500 stands for zero in the data rows.
The table, row by row:
"502 514 517 610 491 535 599 736 741 623 459 521 533 422 457 592 487 453
 307 464 325 483 857 566 540"
"504 507 565 677 521 548 706 579 722 540 391 564 455 502 495 545 471 513
 445 480 314 425 406 665 474"
"533 251 768 483 516 527 514 664 532 727 488 490 641 152 569 458 167 257
 446 520 247 444 301 324 515"
"452 616 605 494 372 546 246 524 742 571 377 524 655 424 598 490 486 512
 336 474 521 539 954 564 553"
"490 663 540 402 604 519 612 464 513 601 361 492 471 452 691 501 524 475
 808 496 494 555 432 543 462"
"563 516 512 381 449 514 98 445 535 528 529 455 732 552 440 610 370 446
 225 517 620 620 693 438 513"
"406 663 401 536 455 476 663 465 417 381 447 497 451 678 563 589 655 563
 519 551 585 518 734 503 541"
"381 628 496 529 457 499 726 642 445 398 419 509 564 363 598 481 607 651
 574 585 500 480 647 382 577"
"480 507 569 500 435 559 509 258 347 382 528 510 445 609 568 415 583 476
 564 485 662 536 489 481 482"
"500 623 558 329 511 455 454 328 407 494 435 525 484 504 686 433 491 517
 778 547 646 541 422 455 542"
"509 535 515 544 460 481 463 609 470 523 593 487 390 298 582 284 614 535
 802 440 421 445 514 462 497"
"634 291 620 483 538 477 362 591 555 660 585 458 561 173 501 311 286 398
 551 489 302 448 274 406 484"
"442 602 202 513 478 440 471 484 270 278 620 422 476 544 375 473 680 724
 567 512 626 507 442 437 446"
"468 688 694 565 421 556 635 518 595 505 337 564 417 426 752 330 701 501
 740 467 534 501 748 599 448"
"549 421 631 496 432 512 449 458 421 653 634 513 225 581 559 323 679 345
 802 405 452 520 707 653 435"
"428 436 554 463 508 495 570 451 559 534 364 473 722 656 380 702 216 404
 131 581 507 520 478 435 568"
"515 766 611 422 468 544 477 764 642 678 424 530 602 338 672 501 504 494
 663 546 410 582 928 493 541"
"483 541 496 464 516 472 541 402 542 448 375 473 580 785 381 762 365 475
 158 569 622 511 468 517 515"
"509 725 628 331 411 563 153 353 589 520 359 500 648 468 749 472 468 475
 493 529 800 618 787 495 511"
"573 593 534 478 460 525 406 565 432 448 627 543 307 252 640 211 740 560
 887 353 442 441 533 556 363"
"501 590 389 393 563 482 494 620 188 525 546 484 509 432 491 446 534 449
 808 515 469 542 521 313 439"
"507 397 516 465 587 504 606 251 486 359 468 542 409 567 488 455 536 555
 523 506 596 403 91 571 530"
"570 586 537 579 482 500 479 766 680 695 562 483 360 332 520 385 583 512
 742 392 315 436 808 683 420"
"531 336 614 460 565 505 470 368 546 565 439 497 577 711 381 803 185 311
 53 588 538 516 389 508 520"
"477 558 487 580 457 474 827 489 394 516 500 505 260 671 552 494 696 499
 760 496 442 483 554 614 494"
"538 512 417 496 552 507 255 412 579 427 653 450 501 487 421 445 536 666
 563 416 595 498 337 552 446"
"513 221 352 691 511 468 645 501 421 390 604 424 440 574 236 542 531 497
 193 473 431 425 307 442 463"
"509 336 571 511 554 503 484 570 577 563 389 507 678 434 406 664 189 448
 260 603 435 508 338 354 556"
"511 431 324 507 545 480 631 573 285 566 677 442 425 525 325 507 499 470
 632 523 378 522 361 386 487"
"548 668 203 511 503 521 383 683 418 456 730 473 332 420 452 429 793 681
 792 391 483 521 663 570 430"
"546 564 516 540 474 551 499 603 674 580 423 546 501 603 504 653 434 496
 384 492 426 572 668 646 518"
"531 322 410 469 561 460 298 375 387 365 619 475 602 478 387 538 326 479
 351 488 570 527 156 373 484"
"516 415 327 539 371 439 192 688 344 533 682 393 619 458 302 514 511 508
 188 481 489 550 927 322 463"
"366 669 363 507 520 481 756 720 484 358 379 489 708 291 587 557 587 685
 503 596 470 473 512 315 580"
"512 729 433 479 627 523 827 774 551 693 424 541 416 355 660 462 510 492
 943 520 286 475 442 521 510"
"512 314 366 405 554 470 372 374 333 446 682 466 547 684 294 604 386 481
 304 496 561 496 334 391 497"
"511 332 417 526 615 533 796 348 396 397 568 504 345 594 337 480 475 515
 589 471 423 451 0 462 493"
"510 556 476 338 654 525 546 453 425 516 518 505 525 445 533 556 347 483
 683 547 485 533 205 478 529"
"492 433 487 535 519 453 598 776 413 636 560 449 513 435 431 536 360 329
 434 524 298 503 640 366 528"
"506 479 444 382 541 446 518 316 236 424 588 492 435 612 438 413 561 462
 659 515 571 516 132 349 475"
"547 368 600 504 551 489 346 568 550 636 577 508 553 327 542 369 323 434
 518 460 373 455 330 473 465"
"416 613 345 539 451 494 607 432 496 379 435 491 439 816 465 617 679 580
 386 560 693 540 656 545 551"
"492 604 562 507 430 524 548 362 503 444 442 569 368 590 675 421 673 519
 649 519 551 500 592 589 547"
"526 445 726 565 465 511 540 663 779 773 396 592 439 412 618 455 401 277
 522 446 275 502 680 655 540"
"543 508 566 538 416 482 553 509 360 532 610 496 290 490 573 237 792 439
 795 411 508 453 701 606 461"
"457 657 518 474 520 520 598 775 586 635 449 527 486 337 627 511 549 532
 738 481 391 512 616 554 479"
Each row is the sum of points on 2 lines or planes, taken from one hidden set. They get numbers from 0 up, as they first appear below.
Rows drawn again from the table, each followed by the numbers of its lines or planes, largest part first:
"547 368 600 504 551 489 346 568 550 636 577 508 553 327 542 369 323 434
 518 460 373 455 330 473 465" 0 1
"531 336 614 460 565 505 470 368 546 565 439 497 577 711 381 803 185 311
 53 588 538 516 389 508 520" 0 1
"634 291 620 483 538 477 362 591 555 660 585 458 561 173 501 311 286 398
 551 489 302 448 274 406 484" 0 1
"507 397 516 465 587 504 606 251 486 359 468 542 409 567 488 455 536 555
 523 506 596 403 91 571 530" 2 3
"548 668 203 511 503 521 383 683 418 456 730 473 332 420 452 429 793 681
 792 391 483 521 663 570 430" 1 2
"490 663 540 402 604 519 612 464 513 601 361 492 471 452 691 501 524 475
 808 496 494 555 432 543 462" 3 2
"477 558 487 580 457 474 827 489 394 516 500 505 260 671 552 494 696 499
 760 496 442 483 554 614 494" 0 3
"501 590 389 393 563 482 494 620 188 525 546 484 509 432 491 446 534 449
 808 515 469 542 521 313 439" 3 2
"468 688 694 565 421 556 635 518 595 505 337 564 417 426 752 330 701 501
 740 467 534 501 748 599 448" 0 2
"509 535 515 544 460 481 463 609 470 523 593 487 390 298 582 284 614 535
 802 440 421 445 514 462 497" 0 1
"511 431 324 507 545 480 631 573 285 566 677 442 425 525 325 507 499 470
 632 523 378 522 361 386 487" 2 3
"504 507 565 677 521 548 706 579 722 540 391 564 455 502 495 545 471 513
 445 480 314 425 406 665 474" 3 2
"573 593 534 478 460 525 406 565 432 448 627 543 307 252 640 211 740 560
 887 353 442 441 533 556 363" 1 0
"563 516 512 381 449 514 98 445 535 528 529 455 732 552 440 610 370 446
 225 517 620 620 693 438 513" 3 0
"526 445 726 565 465 511 540 663 779 773 396 592 439 412 618 455 401 277
 522 446 275 502 680 655 540" 2 1
"492 433 487 535 519 453 598 776 413 636 560 449 513 435 431 536 360 329
 434 524 298 503 640 366 528" 2 1
"452 616 605 494 372 546 246 524 742 571 377 524 655 424 598 490 486 512
 336 474 521 539 954 564 553" 3 2
"416 613 345 539 451 494 607 432 496 379 435 491 439 816 465 617 679 580
 386 560 693 540 656 545 551" 0 1
"510 556 476 338 654 525 546 453 425 516 518 505 525 445 533 556 347 483
 683 547 485 533 205 478 529" 3 0
"457 657 518 474 520 520 598 775 586 635 449 527 486 337 627 511 549 532
 738 481 391 512 616 554 479" 2 3
"502 514 517 610 491 535 599 736 741 623 459 521 533 422 457 592 487 453
 307 464 325 483 857 566 540" 2 3
"500 623 558 329 511 455 454 328 407 494 435 525 484 504 686 433 491 517
 778 547 646 541 422 455 542" 3 2
"570 586 537 579 482 500 479 766 680 695 562 483 360 332 520 385 583 512
 742 392 315 436 808 683 420" 2 1
"549 421 631 496 432 512 449 458 421 653 634 513 225 581 559 323 679 345
 802 405 452 520 707 653 435" 1 0
"511 332 417 526 615 533 796 348 396 397 568 504 345 594 337 480 475 515
 589 471 423 451 0 462 493" 3 2
"428 436 554 463 508 495 570 451 559 534 364 473 722 656 380 702 216 404
 131 581 507 520 478 435 568" 1 0
"480 507 569 500 435 559 509 258 347 382 528 510 445 609 568 415 583 476
 564 485 662 536 489 481 482" 2 0
"538 512 417 496 552 507 255 412 579 427 653 450 501 487 421 445 536 666
 563 416 595 498 337 552 446" 1 0
"509 336 571 511 554 503 484 570 577 563 389 507 678 434 406 664 189 448
 260 603 435 508 338 354 556" 1 0
"513 221 352 691 511 468 645 501 421 390 604 424 440 574 236 542 531 497
 193 473 431 425 307 442 463" 3 2
